500 stands for zero in the data rows.
Here are some points, one per row:
tensor([563., 601., 638., 551., 366., 456., 530., 619., 593., 762., 774., 581., 634., 724., 488., 654., 541., 426.,
        540., 635., 665., 530., 547., 579.])
tensor([413., 428., 576., 435., 450., 522., 451., 413., 478., 430., 608., 650., 478., 785., 743., 434., 588., 556.,
        501., 483., 409., 749., 480., 555.])
tensor([500., 592., 752., 563., 552., 470., 500., 613., 448., 692., 440., 577., 471., 609., 630., 613., 434., 510.,
        551., 734., 486., 520., 551., 373.])
tensor([566., 522., 615., 885., 630., 542., 515., 757., 550., 585., 550., 460., 522., 546., 567., 763., 491., 577.,
        434., 534., 557., 789., 285., 899.])
tensor([434., 419., 551., 627., 489., 370., 515., 473., 450., 557., 724., 449., 460., 471., 589., 623., 440., 462.,
        417., 569., 693., 425., 529., 561.])
tensor([567., 755., 607., 732., 595., 804., 669., 373., 382., 767., 853., 420., 531., 737., 695., 449., 587., 721.,
        464., 540., 751., 590., 476., 526.])
tensor([596., 615., 770., 426., 696., 649., 554., 547., 667., 680., 419., 671., 411., 401., 571., 490., 686., 469.,
        545., 594., 504., 516., 547., 473.])
tensor([591., 451., 650., 652., 416., 467., 650., 530., 341., 577., 381., 465., 608., 511., 555., 497., 680., 697.,
        450., 602., 583., 526., 508., 633.])
tensor([558., 609., 566., 393., 481., 499., 667., 720., 503., 549., 545., 839., 457., 617., 517., 669., 617., 588.,
        321., 699., 482., 327., 482., 582.])
tensor([626., 527., 442., 689., 490., 633., 466., 501., 639., 654., 603., 415., 545., 448., 641., 637., 522., 429.,
        489., 741., 459., 496., 530., 435.])
tensor([531., 629., 466., 624., 595., 530., 559., 466., 524., 498., 602., 517., 409., 627., 357., 449., 567., 439.,
        462., 736., 452., 473., 805., 571.])
tensor([626., 597., 501., 644., 538., 437., 493., 644., 690., 407., 629., 458., 535., 551., 673., 545., 633., 387.,
        481., 431., 604., 506., 610., 557.])
tensor([498., 499., 393., 547., 689., 558., 497., 420., 659., 645., 644., 541., 635., 471., 557., 743., 646., 666.,
        695., 660., 430., 503., 574., 513.])
tensor([454., 447., 731., 705., 423., 501., 479., 707., 554., 745., 675., 614., 625., 583., 719., 520., 432., 474.,
        554., 660., 495., 578., 648., 416.])
tensor([869., 526., 675., 653., 487., 419., 445., 772., 603., 570., 640., 706., 481., 369., 581., 502., 528., 450.,
        741., 560., 690., 566., 459., 521.])
tensor([750., 394., 507., 508., 587., 640., 715., 668., 461., 559., 483., 673., 440., 592., 785., 548., 532., 565.,
        611., 404., 532., 805., 612., 437.])
tensor([603., 533., 451., 647., 778., 396., 591., 441., 597., 518., 436., 569., 586., 706., 792., 437., 414., 649.,
        425., 630., 624., 568., 638., 568.])
tensor([778., 734., 574., 563., 518., 532., 397., 734., 503., 669., 768., 617., 521., 494., 543., 410., 666., 777.,
        655., 585., 786., 436., 578., 649.])
tensor([467., 464., 727., 613., 403., 634., 744., 319., 570., 542., 539., 556., 769., 379., 463., 797., 495., 590.,
        633., 528., 740., 557., 460., 418.])
tensor([644., 411., 679., 470., 651., 820., 419., 565., 414., 543., 490., 523., 524., 486., 643., 493., 462., 426.,
        535., 468., 601., 417., 623., 608.])
tensor([476., 521., 714., 441., 392., 776., 597., 603., 482., 655., 513., 455., 426., 471., 724., 552., 460., 436.,
        440., 458., 518., 447., 593., 627.])
tensor([482., 543., 608., 671., 581., 564., 532., 638., 471., 449., 534., 670., 433., 438., 372., 504., 511., 564.,
        469., 524., 654., 427., 658., 477.])
tensor([541., 524., 617., 380., 568., 466., 652., 646., 420., 339., 823., 322., 665., 399., 521., 512., 416., 565.,
        703., 703., 422., 658., 604., 695.])
tensor([485., 613., 508., 635., 578., 608., 419., 571., 613., 494., 458., 471., 590., 672., 542., 586., 693., 453.,
        547., 457., 653., 541., 620., 493.])
tensor([396., 647., 541., 733., 417., 495., 595., 474., 738., 515., 529., 645., 513., 423., 840., 571., 615., 442.,
        551., 583., 579., 521., 594., 564.])
tensor([549., 610., 534., 627., 694., 753., 537., 586., 481., 533., 705., 495., 520., 539., 399., 484., 610., 494.,
        707., 405., 340., 462., 363., 502.])
tensor([514., 491., 558., 578., 581., 583., 427., 661., 649., 520., 469., 392., 699., 622., 474., 483., 632., 364.,
        520., 447., 758., 514., 673., 594.])
tensor([520., 669., 531., 515., 532., 428., 702., 692., 641., 562., 412., 403., 551., 514., 602., 548., 850., 610.,
        481., 476., 522., 640., 499., 477.])
tensor([573., 412., 461., 586., 462., 520., 658., 637., 519., 521., 568., 706., 678., 543., 515., 389., 488., 384.,
        448., 807., 529., 431., 376., 625.])
tensor([469., 423., 872., 569., 626., 759., 532., 650., 893., 441., 686., 639., 436., 640., 527., 490., 520., 692.,
        464., 920., 703., 800., 583., 737.])
tensor([701., 470., 468., 669., 472., 476., 460., 452., 358., 462., 454., 712., 437., 587., 529., 608., 458., 688.,
        728., 685., 708., 608., 665., 475.])
tensor([634., 459., 424., 425., 486., 556., 453., 597., 612., 661., 446., 536., 624., 693., 565., 760., 492., 650.,
        549., 649., 463., 468., 546., 432.])
tensor([515., 763., 514., 421., 487., 506., 525., 617., 474., 490., 506., 580., 537., 445., 457., 798., 459., 476.,
        478., 602., 629., 878., 631., 752.])
tensor([515., 457., 548., 733., 484., 458., 418., 549., 516., 784., 377., 550., 682., 466., 541., 409., 629., 704.,
        460., 586., 548., 468., 571., 699.])
tensor([393., 633., 738., 504., 763., 450., 345., 649., 440., 649., 482., 612., 760., 503., 641., 451., 495., 569.,
        671., 658., 667., 567., 545., 431.])
tensor([384., 382., 592., 611., 622., 586., 410., 565., 470., 451., 587., 658., 560., 412., 499., 504., 839., 578.,
        525., 701., 491., 642., 416., 621.])
tensor([546., 588., 573., 479., 419., 468., 389., 416., 647., 570., 715., 643., 458., 481., 570., 508., 751., 586.,
        631., 590., 388., 456., 437., 626.])
tensor([581., 538., 768., 585., 659., 414., 621., 669., 539., 687., 596., 609., 788., 634., 525., 535., 527., 371.,
        534., 602., 536., 614., 636., 470.])
tensor([709., 559., 669., 677., 434., 597., 500., 435., 655., 585., 395., 684., 668., 548., 433., 502., 474., 701.,
        486., 530., 425., 563., 641., 690.])
tensor([406., 429., 549., 696., 502., 435., 616., 584., 566., 862., 568., 660., 453., 616., 539., 485., 399., 551.,
        746., 446., 445., 480., 673., 772.])
tensor([364., 592., 602., 514., 427., 529., 771., 727., 532., 604., 593., 673., 633., 438., 481., 417., 508., 632.,
        530., 374., 422., 581., 771., 588.])
tensor([404., 533., 595., 693., 559., 447., 595., 479., 641., 500., 484., 421., 507., 556., 583., 500., 684., 493.,
        784., 670., 617., 533., 669., 546.])
tensor([617., 466., 426., 446., 638., 596., 564., 588., 420., 608., 586., 525., 845., 524., 568., 575., 598., 469.,
        595., 773., 520., 632., 628., 610.])
tensor([664., 652., 648., 556., 539., 498., 435., 514., 819., 558., 511., 404., 690., 448., 688., 424., 371., 625.,
        431., 570., 429., 460., 513., 618.])
tensor([665., 291., 515., 475., 533., 575., 461., 451., 471., 743., 636., 661., 607., 510., 634., 462., 715., 400.,
        458., 474., 507., 668., 656., 760.])
tensor([604., 400., 667., 438., 400., 471., 417., 537., 612., 446., 503., 451., 533., 838., 482., 510., 497., 537.,
        628., 488., 520., 468., 335., 543.])
tensor([435., 592., 349., 568., 404., 783., 348., 770., 550., 730., 453., 401., 532., 536., 388., 431., 402., 605.,
        451., 727., 473., 715., 520., 419.])
tensor([689., 468., 699., 379., 524., 470., 578., 400., 699., 596., 594., 424., 628., 450., 408., 558., 449., 731.,
        436., 479., 558., 481., 605., 616.])
tensor([536., 456., 866., 789., 782., 524., 474., 681., 412., 493., 564., 454., 465., 671., 522., 861., 584., 628.,
        511., 613., 331., 440., 668., 740.])
tensor([638., 604., 583., 659., 415., 543., 745., 547., 582., 489., 404., 401., 366., 710., 459., 393., 580., 454.,
        775., 710., 549., 537., 557., 608.])
tensor([359., 488., 577., 587., 470., 419., 479., 602., 463., 376., 660., 583., 674., 683., 547., 416., 493., 683.,
        439., 475., 620., 537., 595., 462.])
tensor([365., 571., 394., 510., 638., 740., 746., 668., 617., 510., 529., 711., 707., 603., 678., 567., 423., 533.,
        731., 709., 656., 300., 399., 796.])
tensor([700., 421., 579., 702., 563., 507., 790., 574., 475., 590., 525., 497., 716., 452., 511., 396., 531., 494.,
        442., 712., 510., 554., 344., 446.])
tensor([518., 462., 610., 439., 728., 514., 590., 566., 664., 626., 499., 526., 538., 601., 422., 486., 391., 618.,
        632., 377., 591., 528., 380., 527.])
tensor([528., 730., 740., 514., 576., 518., 507., 551., 425., 500., 535., 547., 569., 484., 740., 524., 490., 518.,
        471., 642., 387., 521., 438., 411.])
tensor([529., 683., 690., 721., 360., 692., 425., 399., 430., 452., 404., 622., 711., 478., 499., 494., 487., 396.,
        600., 526., 449., 576., 542., 666.])
tensor([461., 659., 598., 379., 706., 352., 491., 363., 408., 753., 409., 488., 383., 476., 503., 451., 438., 377.,
        483., 624., 666., 605., 405., 762.])
tensor([478., 574., 693., 602., 549., 456., 543., 491., 647., 778., 634., 663., 532., 604., 321., 522., 627., 414.,
        511., 548., 600., 679., 381., 411.])
tensor([534., 537., 533., 569., 579., 631., 522., 655., 550., 417., 468., 603., 636., 624., 465., 555., 623., 465.,
        401., 459., 710., 460., 543., 513.])
tensor([573., 380., 584., 546., 626., 565., 705., 478., 575., 596., 548., 437., 460., 544., 457., 492., 649., 491.,
        463., 743., 650., 497., 714., 498.])
tensor([476., 429., 624., 557., 424., 549., 502., 519., 427., 546., 546., 490., 414., 459., 572., 562., 462., 539.,
        448., 607., 738., 435., 497., 522.])
tensor([603., 593., 438., 795., 728., 524., 491., 417., 600., 447., 631., 790., 552., 543., 425., 493., 342., 469.,
        414., 491., 494., 595., 628., 457.])
tensor([719., 758., 764., 544., 494., 564., 587., 525., 447., 634., 621., 678., 792., 841., 533., 579., 664., 444.,
        535., 667., 586., 512., 595., 657.])
These points spread out most along one direction. Take the direction at right angles to it along which they spread out most. Go by this last direction. Where along it does each point below lie, from 0 to 99? 50 is the average, and the first point above lies past it. One standard deviation of the points above along it is 16.
tensor([467., 464., 727., 613., 403., 634., 744., 319., 570., 542., 539., 556., 769., 379., 463., 797., 495., 590.,
        633., 528., 740., 557., 460., 418.]) ~ 58
tensor([365., 571., 394., 510., 638., 740., 746., 668., 617., 510., 529., 711., 707., 603., 678., 567., 423., 533.,
        731., 709., 656., 300., 399., 796.]) ~ 50
tensor([384., 382., 592., 611., 622., 586., 410., 565., 470., 451., 587., 658., 560., 412., 499., 504., 839., 578.,
        525., 701., 491., 642., 416., 621.]) ~ 29
tensor([515., 763., 514., 421., 487., 506., 525., 617., 474., 490., 506., 580., 537., 445., 457., 798., 459., 476.,
        478., 602., 629., 878., 631., 752.]) ~ 30
tensor([515., 457., 548., 733., 484., 458., 418., 549., 516., 784., 377., 550., 682., 466., 541., 409., 629., 704.,
        460., 586., 548., 468., 571., 699.]) ~ 52
tensor([514., 491., 558., 578., 581., 583., 427., 661., 649., 520., 469., 392., 699., 622., 474., 483., 632., 364.,
        520., 447., 758., 514., 673., 594.]) ~ 40
tensor([701., 470., 468., 669., 472., 476., 460., 452., 358., 462., 454., 712., 437., 587., 529., 608., 458., 688.,
        728., 685., 708., 608., 665., 475.]) ~ 42
tensor([520., 669., 531., 515., 532., 428., 702., 692., 641., 562., 412., 403., 551., 514., 602., 548., 850., 610.,
        481., 476., 522., 640., 499., 477.]) ~ 46
tensor([626., 527., 442., 689., 490., 633., 466., 501., 639., 654., 603., 415., 545., 448., 641., 637., 522., 429.,
        489., 741., 459., 496., 530., 435.]) ~ 47
tensor([469., 423., 872., 569., 626., 759., 532., 650., 893., 441., 686., 639., 436., 640., 527., 490., 520., 692.,
        464., 920., 703., 800., 583., 737.]) ~ 23
tensor([566., 522., 615., 885., 630., 542., 515., 757., 550., 585., 550., 460., 522., 546., 567., 763., 491., 577.,
        434., 534., 557., 789., 285., 899.]) ~ 15
tensor([644., 411., 679., 470., 651., 820., 419., 565., 414., 543., 490., 523., 524., 486., 643., 493., 462., 426.,
        535., 468., 601., 417., 623., 608.]) ~ 43
